rotation ticks, each row followed by its count of ticks:
The counts run from 0 to 268.
[169 126 131 141 165 151 174  84 122  95 117 110 149 112 158 108  80 146
 150 113 154 156 114 104 116 115 112 154  97 158 145 154 127 118 138 103
 175 134  76 150 172 123 141  92 177 109 152 114 128 125 137] => 246
[116 154 118 159 114 157 106 158 132  65 165 144 156 152 120 129 165 108
 133 152 190 134 142 141 193 114 127 140 101 162 163 109 145 119 113 141
 116 126 148 168 157 144 136  69 154 115 119 126 128 131 155] => 108
[121 147 101 118 121 182 138  81 129 146  94  95 122 128 127 148 124 154
 126 123 132 137  75 136 122 155 113 106 122 151 112  90 127  88 111  74
 152 144 121 153 177 131 119 129 167 118 101  70 117 180 117] => 92
[127 146 150 151 163 125 159 102 174 110 160 119 138 107 141  77 100 121
 109 106  86 188 114 126 133 126  96 133  97 150 134 117 134 124 103 135
 146 150  67 110 145 113  90 119 130  77 155  93 137 153 145] => 158
[110 121 123 135 152 125 173 119 175  81 144 166 124 147 149  87 119 133
 107  99  71 135 148 132 156 147  93 120 151 119 136  96 130 115 129 139
 117 139  74 106 113 118 103 166 120  94 127  83 192 129 165] => 73
[ 90 125 141 119 118 181 129 154 158 136 134 131 140 201 132 141 166 145
 107 129 112  99 134 107 189 121 120  81 136 122 139 104 119 113  90 136
 114 156 178 148 146 103  95 122  98 119  82 124 130 138 174] => 26
[118  88 136 149 142 108 138 106 122  70 133 191 151 159 159 150 116  90
 138 110  88  67 146 106 143 134  95 115 181 136 137 152 119 130 132 101
 121 168 138 150 129 153  76 129  99 109 130 138 155  90 152] => 147
[ 83 125 163 135 156 170 125 173 198 154 160 121 124 173 129 133 140 103
 116 102 123 148 113 125 179 126 105 132 128 140 140 110 121 134  72 134
 143 142 162 148 139 152  85 135 149 100  91 102 121 134 137] => 115
[150 137 126 180 148  86 135  99 140  76 143 139 152  86 155 119  88 111
 133 142 119 183 130 108 133 138  95 138  96 166 136  89 170 143  98 125
 143 147  77 149 156 157 103 109 127  98 164 103 118 160 129] => 155
[146 156  69  99 154 156 142 118 109 103  98 117 147 157 154 132 123 110
 104  72 164 110 106 163 141 146 120 135 144 110 140 156 103 117 145  94
 155 149  62 115 149 133 127 122 145 110  70  95 139 144 112] => 9
[105 141 107 119 132 172 146 132 140 107 124 185 129 170  82 144 123 152
 125 101 108 109 148 125 211 132 123 103 113 119 163  78 142 103 135 169
 108 100 141 126 166 123  86 120 154 101  99  99 143 146 151] => 188
[127 136 134 146 128 169 150  58 134 104 124  98 119 115 103  84 105 151
 157 146 135 132 100 115 111 120 111 113  64 165 141 109 136  97 139  80
 155 150 125 138 174 103 160  87 161 111 141 118 116 143 136] => 250
[118 151  68 143 132 155 118 108  77  70 109 137 123 169 130 133 166 149
 132 107 138  80 135 137 187 116 126 110 102 103 135 133 112 106 164 146
 121 137 122 127 129 109 132  88 100 127 122 101 163 149 152] => 101
[172 159  84 125 132 137 130  91 114  74 133 116 154  91 126 142 107 104
 155 119 181 143 103  94 124  82  96 117  93 121 154 178 108 181 127 146
 118 148 114 157 152 120 129 120 130 151 121 113 104 119 116] => 129
[103 157 126 145 156 133  97 119 175 100 181 136 137  99 106 109  97  62
 128  91 135 182 113 138 142  93  99 133 100 140 161 170 108 162  96 160
 128 126 116 133 125 129  86 120 149 115 120 106  98 124 109] => 41
[161 124 141 162 146  89 132 110 126  71 154 162 180 128 170 122  85  76
 125 120 100 138 151 115 147 140 104 136 157 157 127 134 127 146 116 116
 124 158  77 149 164 152  66 112 113  86 150 121 123 119 140] => 152
[ 99 101 112 131 148 174 139  90 184 122 132  93 123 130 134 122 138 135
 125 108 119 161  94  94 124  77  91  95 102 117 165 138 125 157  85 135
 124 151 119 138  87  88 147 181 111 169  94 101 129 126 133] => 48
[141 153  48 148 145 148 111  95  78  85  99  94 131 131 163 141 139 128
 139 111 184 120 106 153 154 119 126 151  99 121 127 158 111 131 148 105
 162 142  75 141 142 130 157  97 140 143 111  87 134 153 102] => 12
[116 126 123 120 165 166 191  98 183 115 133 132 115 127 113  72  79 138
 118  79 102 158 106 119 126 132  98 123 103 135 157  94 147  98 131 107
 151 131  89 105 142 107 136 143 186  90 126  93 160 119 135] => 162
[ 83 125 149 134 133 161 127 181 199 134 156 128 130 156 127 145 147 108
 127 127 148 151 107 127 179 131 107 144 124 154 148  88 148 127  68 133
 132 130 161 155 151 166 107 137 173 110  91 106 121 133 139] => 114
[ 84 107 158 137 151 157 135 107 170 137 118 124 131 154 126  93 107 112
 111 101  79 136 104 152 135 138 118  91 105 165 154  78 172 104  95  99
 162 169 121  99 154 103 113 120 115  67 110 136 140 153 104] => 0
[119 105 123 166 145 142 121  90 129 118 108 101 149 129 145 121 116 124
 133 138 159 147  93 151 116 132 128 125 102 204 151 118 160 111 105  64
 179 170 116 151 169 113 159  92 147 111 112 137  96 147  92] => 86
[147  98 117 174 127  75 127 104 106  55 129 180 163 122 151 164 104  96
 146 133 123 107 146 106 141 142 103 132 155 159 139 118 165 156 113 106
 122 159 111 175 151 179  99 120 114 112 136 121 137 124 129] => 150
[ 99 144 140 150 144 203 108 104 147 125 160 121 134 166 123 115 154 142
 119 135 148 138 128 125 175  98 133 109  98 144 143 154  81  78 135 126
 125 104 168 167 150  74 105  87 155 132 123 103 109 136 153] => 20
[106 148 100 174 125 186 101  90 118 107 138 125 116 146 102 134 144 155
 146 141 191 137 121 121 175 107 124 132  81 155 140 144 107  82 137 120
 138 111 149 174 161 114 139  84 172 141 130  87 108 140 141] => 18
[ 81  77 131 155 127 133 131 106 147  97 129 157 101 167 132 134 142 126
 153 137  76  66 123  83 137 124  80  95 152 115 128 132 121 116 110 105
 127 182 182 151 103 140 121 148  94 133 134 113 177 109 160] => 143
[105 143 174 141 117 124 139 134 166  79 188 149 123 117 111  73 122  91
 147 133 123 113 119 112 122 108  81 133 112 152 127 134 103 110  95 127
 133 161 158 140 128 157  97  95 154  90 167 131 151  97 168] => 226
[105 161 113 178 116 148  95  94 123 129 123 100 111 150 139 145 145 162
 144 156 130 138 119 122 172 142 119 132  94 147 105 107 115  80 122 109
 145 135 134 170 171 142  99  77 140 116 140  58 121 189 127] => 181
[153 142  93 114 167 133 120 113 111  95 119 112 159 116 134 148 103  81
 131  60 135 124 118 101 144  86 109 103 113 103 151 201 102 185 134 157
 146 160 105 134 141 112  94 121 101 130 108 121 116 106 102] => 126
[112 126  87  94 154 158 152 117 142 123  88 107 134 163 148 124 118 100
  91  77  99 116  93 164 132 147 120  95 138 129 136 111 138 122 114  93
 146 184  88 102 142 110 124 132 101  99  68 121 151 150  98] => 5
[ 95 143 101 106 113 177 151  99 137 110 122 139 136 171 130 107 147 127
 103 122 106  71 109 153 130 164 108  85 171 118 110 104  91  72 133  75
 104 166 143 122 149 116 103 122 125 101  93 103 155 145 158] => 258
[121  79 132 151 132 108 142 119 128  71 129 200 139 156 140 165 115 105
 143 119 102  67 144  89 135 136  92 113 185 131 138 135 125 120 130 103
 118 155 151 156 130 172  97 137 132 114 125 129 163  91 159] => 146
[145 114 130 161 128 109 128  85  88  80 126 115 136 118 153 124 132 120
 172 148 123  79 106  76 114 102  91 109 105 139 110 170 116 134 128  94
 154 193 165 168 140 152 124  95 100 119 154 142 142 112 139] => 59
[104 157  92 104 132 173 137  86 116 141  94  97 110 166 145 126 137 157
 114  97 101 104  99 127 151 142 107 100 131 104  99 123  93  87 131 111
 139 146 115 126 153 108  88 124 108 117 102  60 146 177 129] => 95
[110 128  89 126 137 156 131 158 131  78 119 151 137 171 116 137 144 127
 122 103 122 103 145 136 207 114 128  84  96 121 167  81 177 137 120 170
 109 152 125 114 134 119 131 112  83 110  83 138 157 146 145] => 191
